(in the rows, 128 means zero)
One turn sends every row of this set to another row. A few are shown first. Where does it send the rows asked after them?
K_700: [101 108 112 116 146 159 134 127 134 143 151 147 151 112 101 148 110 120
 155 103 138 167 111 124 144]
K_943: [102  90 142 122 118 149 120 121 121 147 101 128 119 123 118 145 140 105
 135 150 113 130 140 123 153]
K_378: [118  94 137 121 140 156 117 138 110 131 129 103 130 137  66 120 122  95
 153 109 109 128 126 114 150]
K_15: [ 99 132 117 145 149 130 116 126 142 149 115  92 143 153 119 144 110 144
 136 146 134 154  95 136 141]
K_265: [108 138 130 111 138 151 157 133 104 120 136 143 101 148  97 133 116 137
 125 118 122 101 141 127 119]
K_313: [ 99 130 133 133 163 165  94 132 127 117 124 112 124 137 138 106 139 144
 136 109 117 153 121 159 133]
K_999: [ 93 135 127 152 131 120  81 149 120 169 142 118 149 142 104 113 140 128
 118 111 131 134 120 137 129]
K_845: [ 95 132 135 121 145 139 124 143  80 132 145 130 142 146 135 140 121 123
 120 112 161 150 153 114 123]
K_494: [ 76 148 124 132 133 145 144 146 119 134 122 113 161 141  77 130 112 108
 125 124 123 180 113 111 147]
K_232: [108 103 134 135 114 130 120 115 147 136  96 142 128 130 131 136 122 108
 130 130 123 163 124 121 132]
K_164: [118 122 103 113 124 137 136  87  93 140 115 113 143 148  88 134 140 121
 127 145 111 125 115 107 132]
K_45: [111 110 105 121 119 126 113 108 148 156 113 134 135 128 121 114 141 156
 146 115 131 152 134 131 120]
K_696: [110 127 139 108 107 136 113 143  84 138 170 110 146 118 118 122 129 114
 132 116 128 129 124 135 146]
K_95: [104 126 107 120 133 165  95 140 122 112 151 139 124 127  94 111 108 129
 105  97 136 145 102 121 145]
K_453: [ 87 122 139 121 114 177 111 130 119 145 157 132 124 127 102 146 112 128
 151 105 134 174 121 141 139]
K_844: [117 121 104 117 110 121 115 117 109 128 144 143 136 140 103 147 111 135
 137 111  98 182 124 101 140]
K_186: [113 134 114 109 126 181 164 116 105 129 146 130 155 154  81 139 132 126
 136 121  98 135 127 137 139]
K_881: [107 122 145 104 126 171 125 143 122 153 140 148 157 125  78 134  89 115
 143 140 115 152 114 141 144]
K_528: [ 85 138 120 126 129 131 138 151  95 179 115 107 154 164  97 152 124 139
 128 132 115 129 121 128 123]
K_154: [ 99  96 127 112 154 148 115 150 121 144  92 117 116 152  99 136 136 129
 128 149  91 134 118 152 145]
K_288: [119 158 124 119 100 138 109 108 114 121 123 106 147 140 112 125 122 144
 133 121 130 169 155 118 148]
K_422: [ 91 112 133 101 144 160 118 138 116 123 158 139 129 114  87 155 117 103
 148 132 101 146 114 143 124]
K_29: [102 122 116 142 133 152 142 150 148 109 109 119 168 142 107 135 137 136
 114 108 114 140 102 115 149]
K_802: [100 104 113 117 143 116 111 165 125 132 134 121 134 160 100 109 133 143
 115 109 133 123 147 126 107]
K_12: [106 144  99 151 156 111 107 129 106 149 161 119 131 163 111 114 126 149
 123 128 112 131 128 120 130]
K_733: [105 139 109 113 141 150  92 134 102 170 120 111 142 122 123 123 136 114
 141 141 110 130 158 147 119]
K_811: [134 139 145 123 134 158 115 158 109 125 108  89 133 143  96 116 113 117
 124 139 111 140 131 124 170]
K_465: [104 135 114 100 152 159 137 119 117 142 104 128 160 126 109 123 115 171
 141 159 112 129 130 125 138]
K_917: [111 124 136 125 144 185 148 110 129 115  97 135 128 127 123 134 110 132
 137 141 107 125 124 123 146]
K_501: [105 134 120 144 160 140 128 122 132 122 141 169 133 155  92 116 127 134
 109 105 135 142 139 135 167]
K_189: [105 137 126 129 137 163 108 128 113 142 118 117 133 118 146 138 115  89
 119 139 139 129 133 144 144]
K_793: [122 149 111 121 157 153 113 118 115 121 149 124 143 153 117 123 116 170
 123 121 136 155 117 121 101]
K_909: [ 91 118 135 110 138 138 134 103 109 145 140 137 141 131  84 143  94 117
 152 123 125 160  97 144 157]
K_401: [ 94 123 114 106 110 154 108 141 104 111 127 126 153 119 116 136 154 134
 115 112 103 111 144 126 132]
K_685: [107 109 137 161 139 147  99 148 105 156 139 139 108 147  95 135 129 123
 136 119 112 127 145  96 158]
K_973: [106 125 131 129 138 171 103  96 129 107 117 152 129 119 138 123 122 132
 127 123 116 142 136 136 151]
K_774: [ 94 153 124 143 126 153 134 105 138 139 121 117 147 125 125 148 117 109
 127 162 133 144 124 131 141]
K_840: [125 121 102 143 145 143 100 122 108 134 118 117 115 142 115 110 143  99
 108 107 115 155  99 114 139]
K_500: [106 120 122 125 152 112 133 138 142 134 111 131 122 142  77 125 131 168
 141 123 106 158 129 108 151]
K_353: [101 141 157 149 156 138 139 148 121 129 154 128 153 142  90 122 133 117
 123 162 131 139 130 107 135]
K_119: [ 97 136 127 126 151 141 123 145 107 130 121 118 135 172 100  97 106 176
 127 120 124 154 143 103 122]
K_491: [ 97 111 106 131 146 121 142 158 125 146 140 126 143 173  92 133 152 157
 121 133 111 139 149 123 138]
K_971: [113 118 141 138 123 119 124 116 113 137 120 147 148 176  97 144  96 124
 140 114 116 138 140 109 111]
K_970: [ 98 132 132 117 135 157 121 132 106 157 149 141 110 102  97 118 111 100
 155 110 109 158 115 134 136]
K_243: [123 104 135  97 148 117 112 141 104 131 119 125 119 144 103 119 138 142
 145  95 105 132 154 145 131]
K_236: [116 122 144 129 152 143 112 144  95 136 148 119 144 171 104  93 134 164
 133 129 106 132 154 131 146]
K_280: [116 134 121 120 187 185 113 138  98 139 138 115 147 152  86 119 140 142
 126 140 118 130 137 131 141]
K_76: [ 97 134 103 133 172 131 126 136  93 153 126 103 141 174  91 115 114 127
 131 119 121 114 141 122 121]

K_353 turns into K_971
K_232 turns into K_973
Where do these go?
K_95 turns into K_696
K_76 turns into K_491
K_453 turns into K_970
K_840 turns into K_401
K_280 turns into K_528
K_733 turns into K_154

One turn sends every row of this set to another row. A few are shown first. Where does it send the rows asked after them?
K_719: [ 82  96 156 150 112  87 116 134 110 133 146 118 120 119 112 125 138 147
 168 126 123 139 120 125]
K_618: [116 138 129 158 111 142 126 128 130 138 141 100 185 100 135 142 142 148
 122 154 103 151 120 131]
K_747: [101 135 136 163  74 126 127 112 117 149 119 147 129 141  94 141 118 125
 131 117 102 144 125 133]
K_911: [103 110 111  99 105 149 110 106 135 147 147 129 135 123 144 129 149 120
 132 152 132 130 135 125]
K_398: [ 72 130 120 151 131 168 133 129 126 143 121 124 149 118 128 126 114 135
 114 105 128 161 142 134]
K_282: [100 128 144 143 134 103 120 121  96 153 133 100 133 126 103 119 142 157
 176 146 120 157 109 149]
K_676: [ 99 148 141 138  92 123 111 121 109 161 123 120 124 143  92 134 117 145
 119 143 104 187 107 133]
K_284: [109 122 112 110 130 126 115 154 144 134 120 122 134 126 119  83 117 143
 143 111 108 146 122 143]
K_632: [ 98 146 142 152 106 119 113 108 118 159 112 133 126 147 104 139 125 140
 116 133  88 169  91 116]
K_277: [104 133 139 127  81 114 118 131 101 146 120 132 116 146  85 134 125 138
 111 144 111 160 108 142]
K_516: [114 122 141 149 101 111 104 121 124 148 115 142  95 158 105 123 125 129
 135 132  95 153 124 124]
K_828: [ 80 114 135  83 111 140 113  91 156 155 133 108 153 119 116 130 134 156
 119 141 109 129 125 132]
K_225: [ 94 113 153 125 106 105 118 160 139 120 153 109 136 114 131 129 141 148
 116 141 118 117 148 141]
K_10: [115 110 103 131 138 155 124 138 117 126 115 105 138 135 123 130 108 136
 135 123  97 154 146 152]
K_143: [ 69 125 129 118 115 132 136 152 127 116 126 133 141 114 135 141 117 139
 115  97 113 134 110 116]
K_203: [ 87 107 150 174 138 118 121  98 102 150 131 102 145 118 106 136 136 159
 161 136 103 159 116 134]
K_831: [113 149 155 125 142 156 107 138 139 138 134  99 125 117 126 123 142 152
 165 144 108 148 142 146]
K_964: [112 114 159 113 134 143  98 155 139 119 130 114 127 106 123 118 158 146
 139 151 113 136 111 122]
K_205: [101 125 149 145 125 150 117 131 139 134 130 127 166  93 127 105 162 147
 109 146 121 139  98 120]
K_385: [ 94 126 142 141  68 119 122 120 114 144 127 145 127 132  81 117 119 137
 112 122 110 152 114 136]
K_898: [ 80 118 126  89 129 127 107 107 149 166 129 107 141 141 128 137 144 142
 113 153 117 125 135 141]
K_428: [123 124 110 121 128 131 141 127 120 122 118  98 141 134 141 135 106 158
 118 139 107 170 137 136]
K_321: [ 76 125 165 151 123 133 132 122 148 131 139 125 148 106 129 116 143 153
 109 121 111 108 145 140]
K_58: [104 124 138 157 111  96 132 120  97 145 148 110 132 124 115 118 136 149
 179 138 129 147 131 148]
K_31: [ 99 128 151 149 105 112 102 110 131 155 119 143 110 142 101 109 126 142
 118 125  89 163 101 113]
K_580: [ 76 119 116 107 120 128  91 115 157 173 149 100 150 132 135 142 131 137
 127 145 105 145 141 128]
K_513: [108 132 137 162  84 126 110 116 126 158 125 135 110 149  98 125 112 129
 145 124 102 164 141 130]
K_704: [ 96 138 157 155 136 159 128 110 142 133 132 104 150 111 129 148 131 154
 144 126  88 127 147 141]
K_779: [ 92 102 109 113 103 140 100  98 146 151 161 127 149 113 144 118 141 126
 126 139 106 132 129 119]
K_699: [ 93 134 124 149 131 144 135 124 146 150 103 116 161 124 139 119 117 153
 111 121 133 175 130 114]
K_830: [ 99 107 141 174 103 114 138 100  97 141 137 106 158 111 105 136 131 154
 158 139 124 157 125 135]
K_757: [ 82 109 154 162 112 108 139 113 102 145 124 127 154 110 101 122 151 152
 142 136 148 144 102 128]
K_860: [ 85 129 103 121 121 130 104 104 147 169 152 121 156 129 149 135 144 122
 130 141 103 125 128 127]
K_435: [ 96 122 121  91  91 159 110 103 147 150 145 114 145 115 131 142 134 134
 147 144 131 147 138 119]
K_447: [ 91 140 125  88 106 152 127  90 145 156 129 120 156 121 126 144 140 141
 140 141 121 124 122 131]
K_997: [ 88 102 157 132 114  95 115 138 107 138 130 110 136 113  94 125 145 158
 163 139 132 151  96 126]
K_177: [ 92 116 126 126 127 122 123 153 155 131  98 132 156 123 131 127 124 142
 125 106 111 136 102 103]
K_290: [ 70 106 159 174 137 106 125 108 108 151 130 128 134 118 113 119 150 147
 146 125 129 138 114 125]
K_139: [114 150 131 136 105 118 119 154 131 141 157  93 155 114 135 124 137 148
 134 156 123 149 148 153]
K_599: [ 99 140 119  96 115 118 136 145 126 122 141 118 125 120 135  96 109 158
 123 115 116 153 121 142]

K_10 turns into K_284
K_830 turns into K_58
Where do these go?
K_831 turns into K_964
K_828 turns into K_447
K_747 turns into K_513

One turn sends every row of this set to another row. A few are shown first. Where does it send the rows asked after them?
K_928: [150 120 140  95 138 116 127  99 135 103 125 137 103 141  83 105 124 120
 141 125 157 168 155 128 111 131 137 132]
K_13: [117 132 130 133 133 134 112 161 134 118  97 131 106 141 126 127 122 106
 133 168 184 133 117 131 153 145 108 122]
K_996: [166 138 124 102 133 106 122 125 152  75 152 144 104 151 108 114 144 123
 138 141 144 130 136 135 113 138 133 143]
K_605: [154 143 121 123 144  81 122 151 161 107 159 139 124 163 146 104 127 154
 126 146 180 157 140 132 137 126 129 135]
K_19: [130 134 145 140 125 123 120 161 114 154 120 112 116 118 111 122 129 144
 153 144 176 137 125 115 146 184 113 143]
K_333: [119 137 113 127 149 120 168 160 109 118  93 100 117 140 117 112 129 142
 120 169 156 124 122 132 128 147 122 123]
K_174: [161 143 114 110 122  89 121 150 155 100 159 152 120 156 139 105 128 151
 126 148 176 161 142 130 135 137 140 138]
K_866: [154 129 139 107 140 111 134  99 124  91 126 152 103 135  76 113 126 123
 144 128 159 166 145 127 130 131 139 137]
K_268: [133 128 135 151 139 131 163 140  98 103 117 100 116 123 137 125 107 162
 116 124 153 148 137 136 113 144 138 130]
K_919: [140  97 155 113 146  95  94 135 130 107 127 116 112 144 110  98 122 135
 143 127 157 193 128 114 113 115 146 137]
K_275: [140 122 140 110 138 116 136 110 129  99 117 141  98 129  73 105 121 125
 152 116 161 170 141 131 117 121 137 141]
K_816: [123 116 138 152 152 102 117 163 127 117 138 131 117 120 117 131 123 146
 150 146 183 110 134 109 145 175 108 143]
K_90: [124 138 127 113 146 120 163 157 119 107  94  90 115 145 112 119 134 136
 114 169 152 143 118 141 129 146 112 121]
K_446: [118 132 140 141 133 130 125 164 129 124 101 118  98 121 128 117 137 140
 120 165 177 117 112 115 151 140 105 132]
K_955: [141 134 133 117 141 116 172 162 128 119  96  90 100 159 131 114 122 138
 134 158 159 144 116 146 131 146 116 122]
K_20: [158  89 153 111 158 112  99 139 125 107 125 117 108 144 100  94 130 128
 144 126 149 186 129 106 123 126 144 132]
K_883: [127 136 144 151 134 137 165 135 111 106 118 113 111 132 136 140 118 163
 121 137 139 148 122 127 101 138 138 148]
K_430: [166 146 119 131 128  93 112 145 151 101 159 148 121 160 143 110 136 154
 121 150 178 143 142 139 140 130 126 139]
K_553: [128 107 145 107 144  92 108 155 141 122 158 144 142 157 138 102 122 130
 114 150 161 184 133 122 119 136 138 147]
K_463: [132 127 135 132 132 114 112 160 115 151 134 127 111 125 108 126 117 138
 154 141 186 129 121 116 139 191 121 143]
K_952: [125 137 125 164 149 107 118 133  94 123 122 116 127 135 137 143 126 136
 143 129 148 140 131  95 122 172 150 138]
K_334: [165 135 119 103 141  92 122 157 164 115 168 140 118 152 149 116 123 141
 125 148 164 148 151 121 137 132 129 130]
K_664: [163 151 129  93 132 103 128 127 154  90 141 145 119 139 107 132 148 138
 146 145 153 133 142 143 115 124 137 146]
K_254: [134 119 143 150 159 147 158 137 116 129 117 102 114 147 134 131 121 155
 111 128 128 157 127 125 126 150 134 129]
K_82: [130 112 144 114 152 111  99 162 139 134 143 146 144 152 131 103 124 132
 118 147 163 193 139 129 115 128 130 143]
K_621: [125 136 131 164 141 125 129 134  99 131 125 104 129 137 125 144 125 128
 146 130 146 137 126  96 140 169 140 130]
K_144: [120 143 127 169 153 109 122 147 118 135 121 116 125 131 122 139 130 173
 141 136 152 160 149 109 126 171 136 146]
K_985: [131 134 125 159 136 137 161 148  92 109 121 102 118 127 122 130 102 156
 133 129 154 133 124 134 121 142 139 126]
K_96: [141  93 157 123 157  99 108 143 128 109 127 117 119 145 106  97 117 125
 134 128 147 188 118  94 124 120 143 132]
K_609: [147 119 159  95 152 108 132  96 128  90 131 134 104 141  86 106 135 131
 136 120 164 151 139 130 126 128 144 130]
K_593: [129 115 114 120 136 129 143 157 135 119  93 141 117 123 117 131 133 122
 152 165 183 122 118 120 152 149 116 116]
K_752: [155 130 114 105 141 107 139 118 153  92 144 137 104 150 107 112 157 121
 146 140 148 120 145 139 117 142 132 149]
K_21: [145 112 139 118 138 102 111 166 139 136 150 144 156 150 134 102 122 141
 116 158 161 189 137 123 119 143 135 141]
K_6: [135 106 128 139 132 129 100 164 120 126 129 120 116 114 113 117 117 143
 160 147 184 129 128 112 134 188 128 144]
K_369: [125 129 132 128 125 136 119 161 144 122 106 120  90 126 120 130 134 130
 128 166 184 126 105 115 154 138 112 123]
K_502: [133  93 142 105 155 111 105 133 125 112 130 127 114 130 111  92 137 136
 144 129 149 196 129 114 117 129 159 124]
K_832: [124 138 129 156 153 107 129 120  97 114 124 115 125 144 115 132 119 155
 135 138 158 146 139  86 131 182 142 144]
K_515: [130 124 139 115 154  93  93 165 127 120 160 148 129 148 131 101 112 136
 121 143 155 193 132 130 128 132 128 134]
K_149: [146 132 135 126 147 132 153 155 108 107  87 112 109 148 110 124 121 143
 136 145 151 145  95 152 144 136 114 116]
K_458: [159 132 118 107 138 101 143 126 159  85 157 147 117 138 116 120 148 131
 147 147 145 128 135 139 114 138 138 151]

K_19 turns into K_985
K_928 turns into K_174
K_82 turns into K_866
Where do these go?
K_609 turns into K_334
K_952 turns into K_90
K_21 turns into K_275
K_6 turns into K_883
K_254 turns into K_593

